Where one turn sends some rows of the set: a few examples, then the rows asked
j_156: [ 0.15  0.98 -3.40 -2.03 -0.17  1.53  2.24  0.86 -0.89 -0.23  0.42  0.46
 -0.01 -0.44 -1.08  2.46 -2.77  2.40  0.97]
j_371: [ 0.27  1.99 -3.78 -0.19 -1.88  0.73 -0.37  3.27  1.44  2.64  0.72  1.98
  2.82  1.31  1.54 -0.51  0.79 -0.28  0.39]
j_518: [ 0.69 -3.71  0.16  1.93  1.11  1.08  3.30  0.06  3.12  0.58  1.39  0.94
  4.51  0.47 -0.40 -1.27 -0.34  0.25  0.80]
j_420: [-1.25 -2.31 -1.23  2.48 -1.98  0.25  1.19  0.76  3.25 -1.57  1.87  1.60
  4.15  1.30 -0.77 -2.30  1.05 -0.61  2.42]
j_288: [-0.64 -1.72 -2.23  1.69 -0.78 -0.64  0.59  0.06  2.97 -2.14  1.86  1.75
  3.54 -0.47 -0.29 -2.44  0.82 -0.79  1.57]
j_89: [ 0.46  3.16 -2.13 -0.05  1.66  0.54  1.75  2.36  2.28  0.62  0.97  2.92
  2.68  3.34  0.62 -0.13 -0.95 -0.78  0.36]
j_409: [-0.72 -0.08 -2.00 -1.08 -2.93  2.37  1.53  2.61 -0.84  1.51  0.37 -0.17
  0.75  1.03 -1.17  3.03 -1.65  3.28  1.87]
j_657: [-2.31 -1.25 -1.64  1.82 -3.70  0.30  1.09 -0.34  1.23  2.75  1.41  0.96
  0.21 -1.80  0.39 -1.00 -1.23 -1.43  2.80]
j_454: [ 0.13  0.49 -1.29 -0.64 -0.74  4.05 -0.45  0.93  2.59 -0.70 -0.48 -1.05
  1.92  3.12 -1.25  1.86 -0.41  1.13  1.54]
j_789: [ 1.16  1.49 -3.39 -0.49  1.86 -0.53  1.52  3.24  1.52  3.12 -1.50  0.56
  1.38  0.16 -2.01 -1.38  1.81  1.59  3.62]
j_70: [-1.36 -1.72  0.88  0.83 -0.99  0.58  1.34  0.50  2.06 -0.14  0.83  1.51
 -0.98  0.08  0.56 -1.53 -1.49 -3.20  0.49]
j_430: [ 1.09 -3.82 -1.71  0.69 -1.07  0.77  1.61  0.25  2.44  1.18  1.65  0.75
  4.01 -2.24  0.69 -2.15  1.04 -0.31  0.44]
j_727: [-1.45  2.08 -2.14  1.28 -1.07  0.52  2.34  0.22  1.74  0.80  1.19  2.99
 -1.10 -0.24 -3.84  2.40 -1.99  1.20  1.60]
j_817: [ 1.43  1.41 -3.59 -0.81  2.06  0.29  1.58  3.66  0.99  2.64 -1.74  0.29
  0.54 -0.48 -2.45 -0.93  1.89  2.01  3.23]
j_935: [ 1.91  1.00 -3.01  0.64  2.45 -0.11  2.72  3.62  1.47  2.05 -1.10  1.61
  1.15  1.72 -1.87 -0.82  0.71  2.18  3.89]
j_322: [ 0.05  1.22 -3.65 -1.56 -0.62  2.38 -1.47 -0.28  2.18 -0.21 -0.31 -2.32
  1.64 -0.16 -1.13  0.94  0.05  1.69  0.66]
j_544: [-1.97  1.73 -2.13  1.85 -3.09 -0.20  1.43  0.20  1.70  3.05  0.89  1.51
 -0.46 -1.11 -3.75  1.91 -0.99  2.00  1.57]
j_965: [-0.62  2.65 -2.92  1.65  0.49 -0.86  1.75  1.25  2.39  3.47  0.86  0.56
  4.32  1.68  0.29 -0.49 -0.29  1.86  1.00]
j_667: [-1.41  2.00 -0.82 -2.13 -0.66  1.28  2.18  0.39  0.39  1.76 -0.07 -1.30
  1.35 -0.27 -2.52  3.13 -0.89  2.88  0.68]
j_819: [ 1.15 -3.11  1.56 -1.53  1.51  2.87  2.61  1.24  1.58 -0.22  0.64  2.41
  0.41 -0.74 -2.05  0.86 -0.88  0.41  0.03]
j_186: [-1.03  3.49 -2.15 -0.30  0.48  0.81  3.85  1.44  1.76  3.23 -0.91  0.77
  1.01  0.18 -3.00 -0.02  0.77  1.57  4.51]
j_53: [ 0.78 -2.42 -1.69  2.12  0.91 -1.73 -0.15  2.26  0.44  2.35  0.39 -0.14
  0.33  0.32 -2.44 -2.90  1.60 -1.26  2.04]
j_870: [-1.41 -0.53 -0.50  1.23 -0.71 -0.13  0.93 -0.26  3.64 -1.43  1.43  1.38
  3.95  0.31 -1.62 -2.49  1.86 -1.79  1.11]
j_572: [ 1.10  1.37 -1.90 -0.59  1.48  0.97  1.78  4.41  1.42  2.46 -1.72  0.90
  0.62  1.54 -2.53 -0.33  2.01  1.39  3.64]
j_85: [ 0.02  0.38 -2.96  3.07  0.36  2.52  0.54 -2.58  2.84 -0.22  1.12 -0.07
  0.23  2.07 -2.51 -1.15  0.14  2.12  2.77]
j_382: [ 1.13 -4.18 -1.70  1.16 -0.83  0.45  1.80  0.21  1.58  0.99  1.37  0.24
  3.11 -2.42  0.36 -2.36  1.46  0.14 -0.23]
j_367: [-0.42  0.52 -3.40  1.69 -1.32  3.07 -1.18 -1.51  2.66  0.90  0.87 -0.29
 -0.83  0.25 -2.33 -1.62  2.16  0.92  2.54]
j_214: [ 0.67 -3.26 -0.06 -0.16  0.78  2.03  2.14  0.82  2.71 -0.34  1.20  1.45
  2.68 -0.87 -0.08 -1.44  1.16 -2.19 -0.03]
j_196: [ 1.17 -3.01  1.09 -0.02  0.22  1.96  2.18  0.70  2.11 -0.82  0.76  1.77
  2.08 -0.55 -0.48 -1.37  1.29 -1.13 -0.50]
j_721: [ 0.04  0.27 -1.73  1.37 -0.63  4.01 -0.07 -0.84  2.64 -1.17  0.29  0.95
 -1.51  2.33 -2.36 -0.91  1.08  0.04  2.83]
j_542: [ 0.57  3.04 -3.80 -1.20  0.93  0.92  3.80  1.77  1.04  1.08 -0.98  2.89
 -0.43  0.01 -1.68 -0.14 -0.20  0.25  4.56]
j_32: [ 1.00 -2.37 -0.43  1.82  1.95 -0.71  0.78  2.55  0.82  1.02  0.64  1.00
 -0.31  1.24 -2.54 -2.17  0.93 -1.81  1.57]
j_294: [-0.51  1.65 -3.61 -0.14 -1.93  1.22  2.73  2.90  0.88  3.02 -1.13  1.76
  0.27  0.49 -1.40  0.15  0.80  1.18  5.04]
j_833: [-1.10  0.92 -2.71  0.67 -3.49  0.89  0.67  1.39  1.23  1.31  0.84  3.15
 -1.88 -0.78 -2.90  2.19 -1.31  0.19  1.90]
j_18: [-1.75 -1.89  0.84  3.08 -0.26 -0.40  2.85 -0.93  2.47  0.85  1.14 -0.09
  1.56  0.48 -0.31 -1.07 -2.81 -0.61  1.37]
j_815: [ 0.76 -3.94  0.72  2.49  0.56  0.76  3.45  0.14  2.59  0.32  1.17  0.89
  3.45  0.02 -0.80 -1.28 -0.09  1.07  0.56]
j_490: [-1.16  1.52 -0.74 -1.73 -1.42  2.63  1.48  0.67  0.61  1.52 -0.06 -1.07
  1.82 -0.50 -2.73  2.97 -1.66  2.52  0.48]
j_484: [ 0.06  0.01 -2.19 -1.17 -2.67  3.27  1.52  2.00 -0.26  1.46  0.15  0.10
  1.63  0.46 -1.14  2.93 -2.58  3.02  1.71]
j_773: [ 0.60  1.47 -2.93 -2.24 -0.34  1.96  1.79  0.65 -0.21 -0.07  0.06  0.20
  1.06 -1.19 -1.34  2.82 -2.87  2.17  0.57]
j_860: [ 1.52  1.21 -2.30 -0.53  1.68  0.54  1.54  4.73  1.68  2.51 -1.65  1.67
  0.82  1.52 -1.85 -0.84  2.25  0.84  3.96]
j_728: [-1.94 -0.20 -0.08  0.79 -1.05  0.99  2.01 -0.25  1.54 -0.30  1.38  2.72
 -1.18 -1.00 -0.24 -0.01 -2.11 -2.97  2.23]
j_691: [ 0.77  0.06 -3.87  0.90 -0.50  2.39  0.02 -0.34  1.95 -0.74 -0.09 -0.95
  2.25  2.08 -0.50  1.42 -2.30  3.05  1.91]
j_396: [-1.39 -2.45 -1.19  2.04 -2.68 -0.50  0.76 -0.25  1.46  1.67  1.05 -0.34
  0.55 -1.78  0.93 -2.30 -0.92 -1.53  1.36]
j_648: [ 0.73 -2.33 -1.05  3.22  2.31 -1.96  1.17  1.72  0.78  1.83  0.70 -0.23
  0.84  1.15 -3.18 -1.94  0.40 -0.40  1.98]
j_676: [ 0.68 -3.53 -0.17  1.55  0.49  0.88  3.38 -0.17  1.61  2.49  0.81 -0.21
  2.61 -1.16 -2.14  0.30 -1.56  3.76  0.98]
j_128: [-2.90 -0.03  0.63  3.29 -0.55  0.01  3.32 -1.69  1.99  1.66  1.52  0.65
  1.31 -0.51 -0.97 -0.29 -2.63 -0.22  2.40]
j_198: [ 0.77 -4.07 -1.77 -1.41 -1.80  2.16  0.46  1.55  0.79  1.96  0.56  0.56
  0.73 -3.19 -0.59 -0.27  0.46  1.20  0.30]
j_772: [ 1.90  0.85 -3.49  0.35  1.93  0.59  2.68  3.73  0.92  2.13 -1.38  1.32
  0.73  1.48 -2.52 -0.67  0.91  2.61  3.99]

j_518 turns into j_214
j_721 turns into j_367
j_544 turns into j_727
Now these:
j_294 turns into j_186
j_128 turns into j_728
j_371 turns into j_965
j_198 turns into j_676
j_32 turns into j_53
j_156 turns into j_409
j_815 turns into j_196
j_420 turns into j_870
j_396 turns into j_18
j_454 turns into j_322
j_789 turns into j_935

